In the data rows, 50 means zero.
Some points, each followed by its number:
57:54:55:49:36:58:48:41:49:44:46:55:44:48:55:51:47:52:52:33:51:39:54:49:44:42:57:59:62:53:50:53:41:46:59:51:25:44:43:51:46:47:50:50:50:47:41:51 0
59:49:60:53:37:63:39:32:45:56:57:41:47:51:46:54:48:50:47:38:46:36:52:48:54:45:53:49:59:48:57:44:43:38:57:56:48:44:47:47:45:51:54:56:51:40:39:56 1
48:57:51:46:55:44:69:49:59:52:49:66:35:39:60:60:33:62:56:50:57:52:56:52:58:66:52:60:44:40:42:69:51:57:46:56:74:60:36:61:46:52:34:51:46:36:49:53 2
52:53:50:48:41:56:41:46:52:43:53:52:48:42:50:51:44:46:52:47:45:45:51:63:46:49:56:54:54:56:59:57:45:47:62:52:30:45:46:52:37:50:48:51:46:44:48:53 3
54:52:54:47:38:55:43:40:50:45:50:52:44:49:51:51:46:51:52:41:52:40:52:50:47:44:56:57:62:53:50:51:45:46:55:53:24:43:44:52:45:45:48:51:48:48:44:51 4
34:66:62:32:61:46:56:99:38:82:99:12:99:45:6:17:5:57:86:0:88:23:21:99:36:16:39:41:46:99:54:34:75:14:82:69:48:99:26:89:50:39:62:77:12:45:76:74 5
81:33:78:46:48:54:54:41:48:48:41:37:41:65:50:71:52:52:37:23:58:46:56:33:79:46:49:70:53:44:30:42:31:42:41:39:0:47:58:41:35:22:46:69:58:50:52:55 6
34:57:21:18:75:52:58:38:32:65:52:86:69:63:67:71:87:53:93:45:44:99:65:99:60:48:41:31:44:30:30:41:71:73:48:30:61:99:63:45:28:44:61:43:58:58:69:44 7
52:35:35:40:74:37:59:18:40:43:53:53:31:76:22:32:44:18:60:73:50:9:49:57:36:44:35:67:70:44:33:51:52:45:67:56:8:28:44:38:43:38:33:36:51:44:49:62 8
66:41:69:55:52:65:37:32:60:58:59:36:58:57:33:49:37:35:59:68:58:34:29:78:43:53:44:45:53:48:66:46:43:40:59:51:74:42:41:37:43:48:46:64:49:60:46:61 9
73:48:48:55:35:45:40:40:72:53:58:52:36:49:54:59:61:39:58:32:50:50:49:35:61:56:69:56:53:41:47:50:21:55:58:56:26:67:28:44:64:48:47:39:47:31:34:46 10
23:54:53:53:69:23:87:50:49:45:23:75:20:37:70:64:34:62:62:93:32:42:56:53:65:69:57:62:42:29:38:53:72:61:18:29:99:67:64:76:62:54:45:37:60:15:68:33 11
58:52:70:61:42:67:52:38:50:44:32:61:49:50:60:52:46:83:58:58:30:39:49:39:35:53:42:50:59:64:58:49:59:43:41:57:79:29:32:61:52:57:70:35:43:46:56:40 12
14:35:52:58:78:29:88:50:38:53:17:64:36:42:67:79:45:67:55:89:42:40:45:22:50:56:49:48:38:6:57:33:65:56:3:22:99:54:77:69:57:56:73:39:67:6:58:46 13
54:52:54:48:36:56:41:40:50:47:51:53:46:50:51:50:47:48:54:41:52:43:54:54:46:48:56:56:60:56:51:51:45:44:57:52:30:41:48:51:44:46:50:52:47:47:43:53 14
67:43:50:56:16:60:65:50:62:38:63:33:57:47:32:58:32:76:71:85:60:99:70:12:59:50:57:63:91:46:58:32:45:49:56:59:27:23:25:46:42:22:77:63:33:62:50:65 15
60:56:37:93:54:46:43:41:42:38:40:53:60:55:28:93:72:48:24:69:39:88:59:14:49:52:45:58:40:39:47:46:51:15:22:43:52:29:46:53:52:50:37:57:43:66:29:53 16
54:57:56:45:41:54:46:41:50:45:46:52:42:55:51:46:48:46:53:42:55:40:53:48:48:46:53:53:61:50:53:51:40:47:58:50:25:49:44:52:47:46:46:53:48:48:42:49 17
28:59:43:52:73:24:93:57:45:42:26:72:23:32:72:65:21:67:72:89:43:37:62:12:62:68:40:55:32:27:30:60:61:71:28:61:99:64:44:82:60:57:33:43:60:21:72:56 18
71:64:47:47:42:66:35:28:48:32:57:41:34:57:55:35:55:44:45:43:38:39:63:63:62:62:64:56:52:50:51:68:50:50:55:45:20:45:50:55:46:35:54:48:53:66:25:33 19
55:49:55:37:40:48:41:49:48:55:60:48:47:54:53:44:49:45:55:50:49:41:50:59:52:46:54:53:61:56:56:54:44:41:68:50:24:44:58:55:46:43:43:57:44:34:37:60 20
55:56:59:47:37:55:45:42:47:46:42:53:43:50:52:48:49:55:58:51:52:44:51:35:47:40:52:58:58:59:51:47:48:43:56:50:41:49:48:50:47:50:51:53:45:46:48:47 21
73:44:63:57:42:71:38:36:60:55:57:41:53:63:42:55:42:48:56:65:62:41:40:56:48:48:54:55:48:41:59:43:42:48:54:60:53:50:36:49:55:40:40:75:46:63:42:54 22
52:54:54:47:41:56:42:38:50:44:50:53:45:49:51:50:46:50:54:42:52:41:53:52:44:43:56:57:59:56:51:51:44:45:57:52:27:43:47:52:46:44:49:53:47:48:43:52 23
75:46:19:13:70:61:40:49:37:43:53:99:58:60:71:68:61:77:60:73:37:72:64:92:59:47:62:50:42:56:47:50:66:57:29:39:82:80:73:55:37:36:73:42:72:52:55:54 24
66:55:52:53:40:67:39:49:64:48:60:49:49:54:42:54:41:49:50:40:46:55:61:43:40:47:66:70:62:62:46:54:49:46:69:53:36:47:38:65:51:50:49:58:36:46:43:53 25
52:53:52:49:36:52:42:42:48:45:50:53:46:50:46:54:45:49:52:40:50:44:51:54:42:48:53:58:56:54:53:53:42:42:52:53:40:46:43:52:41:41:48:52:47:49:46:53 26
82:60:53:57:38:50:45:46:58:30:47:64:42:49:44:49:57:50:33:73:40:67:56:5:67:55:68:58:49:46:37:52:48:43:42:46:26:38:63:68:52:42:50:67:57:49:42:37 27
73:53:55:99:32:45:36:47:54:36:48:56:36:41:40:47:49:37:27:40:31:74:60:35:72:63:55:54:56:38:33:68:50:44:46:49:2:25:56:65:62:56:52:72:48:50:47:35 28
81:28:80:62:29:54:57:59:52:50:60:48:62:55:35:72:29:70:57:59:63:71:48:98:70:31:57:57:70:31:75:59:37:47:50:42:17:48:33:43:46:12:66:80:49:61:58:52 29
78:37:52:47:54:52:33:23:46:37:60:46:43:82:38:42:41:35:61:71:54:38:43:84:22:70:43:74:57:69:50:54:43:50:54:52:22:35:35:58:45:48:35:55:56:47:40:52 30
58:55:53:62:22:53:59:43:43:44:36:57:45:40:67:52:45:67:50:25:52:38:61:37:37:44:59:68:59:50:40:62:43:47:68:51:6:52:25:50:54:55:51:55:63:43:29:54 31
4:32:33:64:72:38:85:44:50:59:1:55:46:44:99:80:36:81:58:99:59:27:53:99:29:89:71:67:39:2:55:41:76:72:0:16:38:36:92:71:49:80:79:48:72:10:34:14 32
53:42:57:46:43:51:50:47:37:51:55:51:43:55:49:43:55:40:58:49:56:34:51:60:49:41:53:52:66:55:49:50:45:42:61:54:14:44:45:40:42:46:45:51:50:35:40:58 33
56:57:51:50:35:60:48:41:49:49:55:51:51:46:32:44:46:48:55:69:56:37:47:40:51:42:56:50:67:51:53:47:40:44:50:49:55:46:47:55:41:48:47:53:46:53:43:51 34
50:53:55:48:45:51:58:47:51:46:53:64:37:47:54:56:35:57:57:45:57:45:50:52:50:57:59:62:54:47:47:62:49:53:51:53:55:55:46:56:49:48:39:45:46:45:48:48 35
52:49:47:49:46:52:49:33:54:43:48:57:43:55:42:49:44:48:50:29:48:36:56:14:48:40:52:65:58:46:38:49:45:46:57:53:9:34:49:50:49:44:45:50:43:50:48:55 36
41:55:90:92:57:33:74:65:53:55:58:25:39:65:23:32:68:53:0:51:59:81:73:51:28:77:68:64:73:31:18:57:50:64:77:25:67:49:64:0:53:70:6:27:72:76:39:53 37
54:46:63:45:31:63:50:43:46:42:47:52:48:47:48:51:45:48:57:42:56:44:51:49:45:38:47:51:57:59:48:49:42:42:61:47:40:50:44:56:47:51:50:56:47:49:37:38 38
66:43:65:64:50:51:36:51:58:82:74:42:64:23:27:45:40:46:40:53:20:40:32:99:72:33:48:50:45:48:77:50:40:30:65:64:98:63:64:42:51:64:55:59:34:59:44:63 39
78:44:68:59:40:72:30:25:53:60:59:32:42:63:38:55:44:37:51:61:58:33:43:52:50:57:46:52:48:52:55:36:40:39:52:52:73:46:39:48:48:48:40:81:57:50:36:63 40
79:61:73:51:59:67:50:59:64:50:50:41:62:37:43:64:38:69:62:95:62:75:39:47:99:15:55:44:53:45:54:35:35:45:43:43:40:63:61:61:28:22:60:75:54:66:57:49 41
0:28:3:15:99:57:26:99:16:42:29:39:88:38:49:38:99:53:19:22:42:99:41:0:61:50:4:0:9:61:77:43:77:36:12:65:99:58:99:29:64:53:61:21:25:99:91:77 42
58:62:46:47:29:52:48:40:52:41:50:50:49:46:41:44:43:49:57:68:66:36:48:52:46:43:57:51:73:53:50:47:38:47:53:47:51:50:48:58:43:45:41:53:39:55:40:50 43
63:44:64:58:42:66:49:44:63:42:60:45:62:51:46:60:44:52:59:55:44:52:53:44:39:59:63:64:62:61:45:45:57:47:51:62:52:39:49:57:49:50:48:52:36:42:57:57 44
55:52:54:47:36:58:44:40:51:45:50:54:45:50:51:50:45:49:53:33:51:43:52:52:46:47:54:55:61:55:51:52:46:46:57:52:24:45:46:50:44:47:49:52:47:48:43:52 45
50:75:37:0:33:42:59:61:63:23:66:66:34:29:72:71:99:83:99:48:22:82:14:0:61:45:63:87:28:66:35:72:0:44:38:54:99:99:58:23:0:48:23:49:0:93:2:21 46
57:50:45:58:23:30:69:31:69:19:41:54:61:27:65:38:41:74:74:83:63:29:82:84:16:59:47:46:76:47:25:65:70:67:35:55:5:29:30:74:49:29:66:48:50:35:55:40 47
50:77:58:38:71:50:25:85:68:92:86:18:71:18:37:31:21:43:81:0:77:0:27:99:45:31:36:75:22:80:50:26:52:40:56:89:67:76:24:69:44:64:46:97:26:43:51:63 48
49:51:56:48:39:54:50:47:45:45:55:61:44:52:53:53:41:55:55:37:57:41:48:57:42:52:63:64:57:54:53:59:44:50:54:50:32:56:46:54:48:45:43:48:45:52:47:44 49
62:55:45:48:52:53:46:40:50:48:46:60:43:54:53:55:48:48:58:59:51:48:54:48:42:41:44:57:56:52:48:57:40:49:71:57:11:45:37:54:45:46:42:52:43:50:45:59 50
32:93:26:63:77:27:48:41:72:34:36:57:55:75:88:46:45:42:69:99:76:27:90:99:31:73:77:94:56:44:68:51:57:73:37:59:25:30:55:80:40:75:66:93:42:58:39:39 51
1:35:28:61:69:35:90:47:54:61:0:54:41:43:99:77:34:79:57:99:56:28:63:99:28:85:64:65:34:0:48:43:82:76:2:10:35:31:90:68:50:80:79:48:68:6:37:22 52
36:49:37:49:56:50:61:32:61:35:53:65:56:41:34:41:45:41:56:61:42:30:53:8:51:41:50:44:64:45:29:59:53:43:58:46:0:30:52:43:39:48:45:47:46:53:64:52 53
2:31:24:0:98:43:69:65:39:78:55:62:99:82:51:25:89:33:0:99:47:99:35:59:85:71:35:0:14:64:45:33:65:73:52:28:99:78:78:28:72:72:62:13:94:78:87:7 54
72:46:54:59:37:49:38:39:70:53:61:54:38:41:52:60:52:38:57:21:40:47:45:52:62:62:67:53:55:43:57:48:19:48:62:47:33:63:36:43:54:49:38:44:48:35:37:50 55
71:50:51:47:37:47:47:61:32:65:57:54:26:69:52:41:59:42:71:58:56:10:51:67:49:29:46:49:73:54:48:45:60:51:60:65:15:53:27:35:33:58:24:59:59:37:43:49 56
48:57:45:86:63:70:39:33:26:49:45:50:59:69:28:97:62:57:52:45:47:76:61:6:30:49:45:51:50:42:48:50:55:35:18:42:49:45:46:13:39:43:35:40:42:56:52:69 57
54:53:53:47:41:58:45:42:50:45:50:54:46:51:51:50:47:49:55:38:51:42:54:50:46:45:56:56:60:56:51:51:46:43:54:51:29:40:45:51:45:46:50:53:48:48:43:51 58
66:48:53:46:34:42:51:52:59:52:47:44:39:55:62:53:47:38:51:61:49:55:40:28:53:57:57:57:59:59:47:47:29:60:64:34:46:51:38:49:68:38:43:57:52:43:38:46 59
74:49:49:48:35:57:41:46:60:49:55:51:50:60:56:60:46:65:65:70:55:56:60:26:53:38:62:63:55:38:52:46:50:54:53:70:34:55:46:65:53:43:31:64:46:61:55:43 60
73:56:53:98:27:14:28:54:42:35:43:55:41:35:21:53:47:20:22:0:29:64:55:31:50:59:38:63:42:46:60:73:46:39:30:33:23:38:56:49:62:58:46:57:52:50:43:43 61
59:47:61:58:38:60:42:41:63:55:60:42:68:45:34:49:37:45:52:75:49:34:39:63:55:44:49:39:43:42:71:47:45:35:59:56:64:49:46:39:40:48:47:67:45:59:45:64 62
99:10:79:51:69:69:73:64:52:43:61:30:71:67:17:94:33:63:61:77:66:60:57:0:76:37:48:89:46:64:21:33:36:33:44:40:1:65:49:67:23:8:31:88:45:54:92:55 63
53:52:54:48:37:55:42:39:51:47:51:51:43:51:51:50:48:49:52:37:49:40:54:51:45:45:53:56:63:53:50:51:43:47:57:53:20:40:47:52:43:45:49:52:45:48:45:53 64
53:51:55:48:38:58:43:39:50:45:50:54:45:50:50:50:45:49:54:34:51:41:51:49:44:45:55:56:61:56:50:53:48:48:54:54:24:42:46:51:44:47:49:52:46:48:45:51 65
0:57:36:0:76:21:61:98:54:57:44:35:98:25:38:44:99:45:86:32:39:99:0:0:77:22:0:0:0:32:67:49:7:47:46:53:99:99:81:0:20:83:50:1:0:99:69:13 66
0:9:8:37:99:57:24:96:28:41:29:24:91:34:49:36:99:52:0:20:71:99:45:0:74:44:0:0:0:42:92:36:80:53:20:64:99:48:85:23:85:53:79:6:31:99:93:93 67
68:47:49:63:30:57:49:45:57:45:39:56:55:59:62:62:50:57:68:97:42:70:55:46:43:47:65:56:65:61:46:46:55:42:64:35:43:45:40:56:43:33:51:66:41:48:45:53 68
44:56:43:43:27:44:41:64:41:56:50:37:40:51:47:43:53:32:28:85:52:51:38:34:51:50:56:54:54:65:41:38:36:68:63:34:24:46:60:42:64:53:35:54:59:52:42:47 69
74:56:45:46:34:61:46:43:46:36:64:63:42:54:40:48:48:40:67:41:43:40:44:12:59:35:71:45:64:45:55:52:54:45:39:71:34:39:28:55:37:60:45:43:58:47:31:15 70
54:53:53:49:39:53:42:40:50:46:50:54:45:50:51:51:47:49:54:41:51:45:53:51:49:45:54:56:61:58:50:52:46:45:56:52:24:45:47:51:45:48:51:51:47:49:42:52 71
61:53:43:63:39:44:41:50:72:50:56:61:32:50:56:55:61:22:38:50:46:50:62:75:58:53:85:47:66:46:47:62:45:55:56:62:25:66:44:49:59:46:52:33:59:36:46:49 72
53:63:35:71:39:41:42:55:74:44:60:62:31:36:57:58:65:10:41:59:36:49:62:99:64:61:91:47:64:49:54:62:48:56:58:60:28:66:47:50:47:50:47:32:63:35:44:48 73
56:46:57:61:39:57:41:45:47:57:60:45:52:33:41:50:44:37:50:73:35:37:47:65:60:47:50:42:48:61:65:48:47:36:61:51:70:47:56:39:30:64:45:61:51:47:48:61 74
20:58:42:49:72:31:91:50:30:45:21:77:33:34:66:55:31:63:74:81:48:29:54:31:63:63:55:57:30:35:43:49:68:69:23:45:99:69:58:77:66:57:48:42:59:32:72:39 75
55:53:52:49:40:55:42:40:52:45:50:53:44:51:49:51:48:46:50:40:52:41:54:45:47:46:58:54:58:53:49:53:45:46:55:56:20:43:47:52:46:47:52:50:49:47:43:50 76
New points follow, each followed by the numbers of its two nearest points above, looking only along the 2 directions in which the numbered points spread most, nearest first.
58:62:56:46:42:53:51:42:50:45:44:53:42:57:54:42:46:46:56:52:58:40:52:49:50:45:55:48:66:50:51:52:42:49:57:47:36:51:41:55:48:46:46:54:52:48:44:47 49 43
59:62:46:22:17:51:56:66:67:33:61:56:31:33:58:65:84:64:93:40:28:76:42:0:56:44:55:93:44:62:40:55:2:47:55:59:94:86:47:35:14:41:39:55:6:65:20:30 39 57
60:48:72:51:38:66:54:51:51:42:33:58:53:19:51:44:33:62:84:0:67:40:47:63:49:14:31:61:52:54:44:46:51:50:62:45:48:54:55:72:56:74:60:65:44:58:43:49 9 61
56:51:56:48:37:56:49:40:48:45:48:55:47:50:55:53:46:53:55:39:53:40:55:48:42:44:58:58:56:52:50:54:46:46:58:50:11:46:41:49:47:49:50:51:52:45:41:50 19 0
50:55:57:62:40:38:50:48:47:42:52:42:49:50:37:53:58:47:28:45:54:55:56:64:39:51:48:66:54:54:42:52:33:43:53:43:63:49:49:30:46:53:28:39:52:61:31:53 74 41
72:44:64:33:43:48:47:25:66:43:53:56:45:50:67:54:43:55:75:7:45:46:42:11:53:46:59:55:45:37:59:44:23:52:54:46:40:58:27:43:71:46:39:55:34:42:34:37 61 1
67:47:56:48:35:53:44:38:63:45:53:51:45:47:55:57:48:57:74:23:54:50:46:26:54:52:54:62:55:40:47:39:25:51:57:45:32:52:28:45:54:39:45:51:43:46:34:47 40 55
18:45:52:50:69:32:99:53:40:47:7:74:31:36:64:61:34:68:66:85:43:28:50:28:56:62:59:48:31:24:39:42:76:73:0:32:99:59:73:73:65:56:58:36:60:19:72:37 13 11
28:69:62:27:46:50:37:84:62:66:68:31:63:14:31:36:45:50:82:0:53:29:28:48:57:30:33:75:38:72:41:39:42:37:45:74:74:65:54:66:31:59:55:71:14:61:46:51 39 48
52:53:75:75:53:46:67:47:56:42:56:38:45:58:40:45:66:53:33:40:64:58:72:66:40:63:59:64:60:37:31:57:44:47:60:40:66:46:49:29:45:57:22:35:53:74:29:49 69 53
45:58:41:49:35:47:53:38:37:42:48:43:46:46:56:50:45:54:60:54:50:39:64:48:46:44:48:59:61:55:38:59:41:51:55:63:29:51:32:55:46:45:47:51:58:35:51:57 72 27
63:49:41:53:49:45:58:40:61:48:72:50:64:32:55:49:52:40:44:88:43:45:34:98:54:49:67:34:32:75:63:71:51:23:47:52:51:58:38:42:21:43:53:55:41:45:66:52 69 74
41:55:77:95:53:43:81:56:47:52:58:44:39:76:27:34:59:52:26:46:54:47:65:39:26:81:59:56:61:29:25:59:62:60:67:37:35:52:50:15:50:56:10:34:69:59:57:54 35 27
58:49:60:46:38:52:43:43:51:45:49:51:45:54:49:54:44:47:53:24:52:46:49:44:43:44:54:56:59:50:59:50:45:46:55:52:31:45:46:49:52:50:51:52:49:49:44:52 1 22
46:43:42:46:60:49:65:43:41:47:60:54:43:37:37:41:47:28:53:57:43:21:44:48:57:40:50:48:60:41:37:51:54:39:79:57:24:34:53:33:32:43:43:42:46:41:64:60 34 21
69:56:38:31:51:60:40:48:50:38:57:66:42:45:52:60:53:65:56:72:52:58:51:62:64:44:71:53:49:45:49:58:49:60:43:65:69:55:54:57:40:38:70:55:57:52:46:54 12 37
68:49:51:52:30:51:34:53:36:46:64:42:31:63:37:52:59:34:52:16:39:35:44:70:52:34:58:45:61:53:54:46:52:43:58:74:21:39:38:42:27:63:38:49:59:40:21:40 63 25
44:70:31:77:61:45:47:41:55:50:77:29:78:68:72:67:55:51:38:65:70:32:29:99:35:59:73:63:46:75:79:59:61:36:31:63:50:49:40:72:39:50:64:70:46:56:51:67 35 27
36:45:45:64:55:66:58:43:44:69:40:59:48:57:70:68:53:68:43:68:43:57:32:78:50:68:38:64:45:62:52:56:82:44:42:37:48:53:63:51:50:68:45:35:51:47:39:47 2 24
56:63:72:54:49:61:37:48:72:51:44:42:55:25:52:40:46:67:47:16:39:38:36:60:49:46:53:61:46:59:45:43:41:40:36:54:42:36:51:63:45:48:56:56:40:56:48:59 9 61
71:55:47:37:32:63:41:29:50:47:56:49:52:47:54:49:50:63:55:44:43:51:51:54:43:45:48:59:50:53:52:50:39:49:49:67:43:43:38:57:48:35:53:62:42:57:46:48 1 22
77:75:23:82:58:38:43:22:62:32:70:39:40:58:4:50:44:26:7:3:18:64:68:9:63:60:52:68:38:46:24:75:50:29:74:52:13:36:46:74:67:38:39:57:42:73:26:46 63 25
41:61:51:53:37:50:45:42:32:47:50:53:47:45:53:46:42:56:64:51:49:39:52:46:45:42:46:59:54:61:58:53:43:42:56:57:68:47:41:49:52:53:55:52:49:39:50:45 69 74
38:39:43:62:45:51:61:42:37:57:96:17:92:60:49:73:47:50:32:0:63:31:29:99:49:53:52:8:40:81:88:61:69:27:31:50:67:59:43:77:50:30:81:65:48:49:60:94 39 57
60:80:37:69:48:47:29:44:43:54:72:51:67:55:11:57:28:35:47:9:35:63:50:67:29:37:45:58:42:78:45:63:46:46:41:52:69:56:48:49:52:58:35:60:46:41:51:39 62 9
76:55:43:82:50:49:39:74:35:33:35:60:38:28:52:47:66:41:22:8:35:85:66:66:60:62:37:36:44:60:48:79:53:51:17:35:57:50:68:63:86:64:55:65:68:58:38:50 16 37
58:56:60:55:35:53:38:53:63:53:52:50:58:59:61:54:42:63:58:42:56:27:49:44:50:35:58:51:47:35:65:52:42:54:60:58:25:57:41:48:49:40:41:65:39:63:42:54 22 40
42:59:49:47:54:32:61:49:47:42:47:60:66:67:66:43:47:52:68:99:61:46:57:99:29:53:67:64:50:41:74:67:56:62:48:49:0:50:43:72:52:68:56:77:32:40:41:40 47 73
60:62:48:49:27:69:54:62:68:48:61:41:56:56:30:42:43:69:40:47:61:81:67:6:32:43:55:60:66:63:44:47:47:40:71:59:26:29:30:59:51:33:74:54:48:52:36:60 63 40
78:42:87:44:30:53:51:52:44:43:44:37:43:50:55:61:46:50:48:41:71:54:48:37:70:42:56:68:69:46:42:36:37:32:45:39:0:50:54:40:34:29:50:66:59:42:48:52 29 25
51:50:57:56:38:58:41:43:50:50:60:49:51:41:42:50:43:44:48:50:45:32:50:49:55:48:53:47:53:55:58:47:45:40:60:52:51:41:51:42:38:53:46:59:49:48:50:58 9 34
46:38:42:48:55:44:59:46:42:40:63:59:45:46:35:37:39:35:57:76:38:26:57:60:52:47:49:56:55:55:49:55:52:42:75:52:12:36:51:39:30:52:32:48:47:35:62:60 49 43
68:42:70:56:44:56:34:53:42:63:56:37:40:68:47:56:53:38:56:31:56:32:47:52:53:38:55:45:54:39:65:35:47:43:60:69:42:45:40:41:46:48:31:72:51:56:43:56 63 40
55:59:59:55:38:58:47:43:39:48:42:64:41:48:59:45:42:67:60:65:37:41:50:36:42:51:43:57:54:63:53:45:54:47:53:55:59:39:42:55:54:55:57:46:43:44:54:42 35 12
55:54:43:45:45:49:44:68:25:60:58:55:18:76:44:35:61:9:63:71:53:2:37:99:49:32:49:40:69:44:44:46:65:49:58:78:29:38:27:25:29:54:34:44:60:32:36:51 28 19
60:63:19:56:61:38:77:32:36:43:33:62:22:61:33:48:57:28:45:62:43:8:50:66:35:21:46:83:50:34:31:50:51:39:69:77:46:28:31:32:44:44:34:35:51:44:24:67 72 68
41:60:44:32:27:36:51:75:35:69:47:25:31:54:53:37:56:24:13:99:47:61:29:43:62:51:57:47:50:68:34:37:31:87:73:15:28:50:76:33:80:53:29:58:77:49:46:48 37 16
31:40:96:20:98:20:30:55:76:99:50:30:66:33:24:34:48:25:36:0:72:64:41:99:46:60:28:61:33:28:88:34:61:44:71:66:98:64:49:44:99:99:12:19:21:62:50:66 46 39
40:99:31:44:99:12:48:81:60:69:82:39:73:66:60:19:5:29:71:14:86:3:72:99:22:41:68:66:53:92:42:58:57:49:80:71:0:81:18:85:61:54:57:92:36:30:77:71 29 56
51:48:51:49:43:51:54:48:45:45:54:63:50:56:57:50:43:58:52:57:55:44:41:55:38:48:63:61:54:56:51:63:46:46:49:49:19:58:45:54:49:46:44:47:49:49:47:41 27 68
53:51:53:47:39:59:48:45:48:49:47:54:40:54:53:50:49:44:55:54:55:34:50:55:45:44:54:55:63:49:50:50:47:47:60:52:31:41:44:43:47:47:49:47:52:42:44:55 49 43
35:54:45:43:74:31:80:50:46:53:40:59:30:37:70:67:33:55:67:58:50:47:59:33:62:61:40:63:30:29:38:69:43:73:46:67:98:70:29:73:49:55:17:51:62:26:52:70 24 2
52:48:44:54:33:61:57:40:52:45:60:44:49:46:27:58:42:64:78:84:57:72:64:51:63:41:55:51:85:51:53:36:50:50:49:58:37:34:42:50:33:36:64:62:42:59:67:73 44 60
40:33:58:56:54:33:43:90:22:99:99:0:99:48:42:65:7:37:63:0:74:8:3:99:46:41:29:16:25:80:77:40:90:28:25:69:46:85:47:66:54:35:66:89:37:20:83:93 39 48
66:44:63:45:45:48:49:36:57:42:52:53:45:54:56:58:38:49:69:0:51:40:44:17:47:47:57:56:52:42:60:45:34:48:52:49:38:55:34:41:64:50:48:49:47:42:36:42 61 1
34:99:59:24:84:50:17:91:78:97:99:16:90:28:22:7:16:42:70:0:60:9:0:99:29:9:49:57:10:99:58:62:61:24:79:96:31:90:23:99:66:50:52:71:10:52:54:69 5 48
75:46:52:70:21:62:51:46:61:46:57:45:51:47:36:62:40:55:68:99:41:78:56:27:63:50:73:62:69:60:50:49:54:51:56:49:47:31:41:63:48:39:62:69:39:57:56:50 49 43
60:49:71:58:44:65:56:39:55:45:30:62:47:48:65:51:44:75:58:59:28:41:50:39:27:53:42:50:54:62:56:51:56:42:43:55:53:25:33:60:51:53:66:38:38:48:56:41 35 12
0:49:45:0:69:21:74:99:52:56:43:44:98:21:33:30:99:47:53:0:33:99:14:0:66:35:0:1:3:39:66:55:24:55:60:37:99:99:88:0:22:85:48:0:5:99:73:31 66 42
61:44:73:61:42:62:38:44:44:66:53:34:38:65:46:57:52:37:45:39:52:26:50:43:53:50:52:45:50:43:60:32:44:39:61:62:59:42:48:40:46:53:40:66:54:49:41:64 61 9
80:40:59:45:43:50:53:34:55:38:57:54:42:59:46:63:37:37:69:0:50:47:37:0:51:38:62:49:51:27:73:45:40:48:41:57:33:50:27:44:64:59:51:46:56:39:32:32 61 22
44:63:37:35:24:39:44:71:43:60:52:31:41:50:48:32:50:23:20:97:49:55:33:45:56:51:55:48:50:71:39:34:30:86:61:18:41:45:72:28:75:55:29:57:66:56:39:42 37 16
58:47:74:57:46:62:51:36:60:40:35:58:51:48:61:55:45:73:52:47:35:39:50:57:28:54:46:49:64:57:56:53:54:40:44:56:42:28:35:59:45:50:67:38:38:50:55:50 27 68
96:39:92:47:59:63:43:55:60:57:43:21:50:59:46:69:58:58:31:13:59:53:47:10:98:44:56:85:44:38:20:34:35:35:37:32:0:50:71:52:36:24:40:84:69:55:44:57 63 40
84:42:56:55:36:63:40:39:50:59:68:46:46:48:41:53:43:46:50:74:42:44:53:48:60:49:55:54:52:57:56:41:45:35:61:56:75:54:49:47:43:57:34:68:53:47:48:51 9 61
8:43:99:61:99:62:85:80:10:81:0:0:66:93:0:39:97:45:0:86:58:99:93:0:29:99:29:0:50:42:33:30:76:88:57:3:99:47:92:0:99:70:0:0:79:92:99:74 54 7
70:33:71:49:59:63:36:28:56:66:62:34:56:58:31:47:42:30:55:81:54:33:32:82:44:49:40:40:53:47:69:40:42:36:61:55:81:43:46:36:50:48:40:59:46:64:44:69 62 9
35:44:43:79:35:42:57:44:64:43:38:82:48:26:70:14:39:73:69:92:52:39:59:54:24:50:22:61:52:45:58:51:70:58:50:41:52:20:50:49:51:51:74:32:40:30:60:39 2 12
64:48:41:91:46:59:57:55:42:47:36:67:47:45:62:64:62:60:45:63:34:75:64:46:59:45:65:52:65:34:32:51:72:34:53:46:7:45:42:62:61:55:50:65:56:47:40:51 73 68
56:52:51:41:45:30:42:42:40:46:49:60:56:54:44:61:33:43:46:30:45:37:41:39:40:36:48:55:59:63:70:47:43:28:41:51:75:47:46:44:51:47:39:45:52:42:43:49 41 74
59:54:55:56:27:57:49:35:49:41:44:57:45:46:54:49:50:53:50:34:49:40:59:48:45:44:64:63:54:50:46:59:45:50:61:48:15:45:39:51:52:50:51:54:53:41:41:46 28 8
60:53:56:40:37:54:45:48:52:45:52:47:44:49:48:59:56:58:64:42:57:53:53:13:60:45:51:63:57:50:43:43:28:44:46:50:23:51:45:42:36:40:48:58:40:50:44:51 61 9
88:49:66:46:24:72:24:49:58:63:78:54:50:36:40:53:44:89:67:11:54:49:50:97:47:34:29:68:22:56:51:46:27:67:34:64:17:56:25:56:38:46:46:99:45:78:56:47 63 25
44:39:52:80:32:46:68:42:69:39:30:90:44:31:79:20:34:78:67:99:45:36:57:47:17:58:18:58:51:40:58:55:73:53:54:40:31:8:42:48:51:49:71:26:36:31:61:44 51 2
57:55:55:50:28:58:53:38:46:42:43:55:46:43:60:51:48:59:54:35:55:39:57:43:43:40:56:66:57:52:46:57:43:48:62:51:28:50:34:49:50:51:51:51:57:44:34:52 19 28
54:47:53:48:40:63:44:44:43:44:55:54:45:54:47:51:33:51:57:44:60:41:46:70:37:50:58:63:59:58:60:57:37:50:58:45:2:47:43:51:50:43:47:53:51:53:39:47 56 19
70:44:66:51:40:58:42:53:52:47:43:45:47:52:54:65:47:54:53:42:55:52:46:41:62:43:57:63:56:62:50:51:37:44:47:40:24:54:49:51:35:34:51:67:52:47:52:48 70 22
53:57:51:57:35:36:37:42:46:52:53:50:40:47:38:61:41:42:51:23:50:43:44:83:43:45:44:62:60:58:61:59:39:39:44:50:55:57:42:51:41:42:38:43:45:38:42:52 38 26
57:50:57:48:37:53:44:44:51:43:50:54:46:53:49:53:47:47:53:34:52:46:51:45:45:46:54:54:57:52:54:51:45:45:53:53:27:43:46:50:49:50:50:52:47:47:46:52 38 26
47:51:49:37:26:37:54:69:48:69:48:23:29:56:63:42:51:18:14:99:38:70:29:27:68:51:57:50:51:74:36:35:34:81:72:18:37:48:75:34:77:52:34:67:77:49:54:48 37 16
55:54:41:55:49:57:52:52:40:60:52:51:28:57:43:42:50:24:46:99:44:19:49:86:52:47:52:54:56:44:48:42:57:40:58:67:95:41:48:26:38:58:44:36:54:39:39:63 12 2
31:63:38:51:73:36:71:49:36:55:37:64:33:48:68:76:35:70:66:85:40:52:47:22:65:60:34:62:31:36:43:62:57:64:45:60:99:67:39:69:55:63:24:47:58:32:59:58 24 7
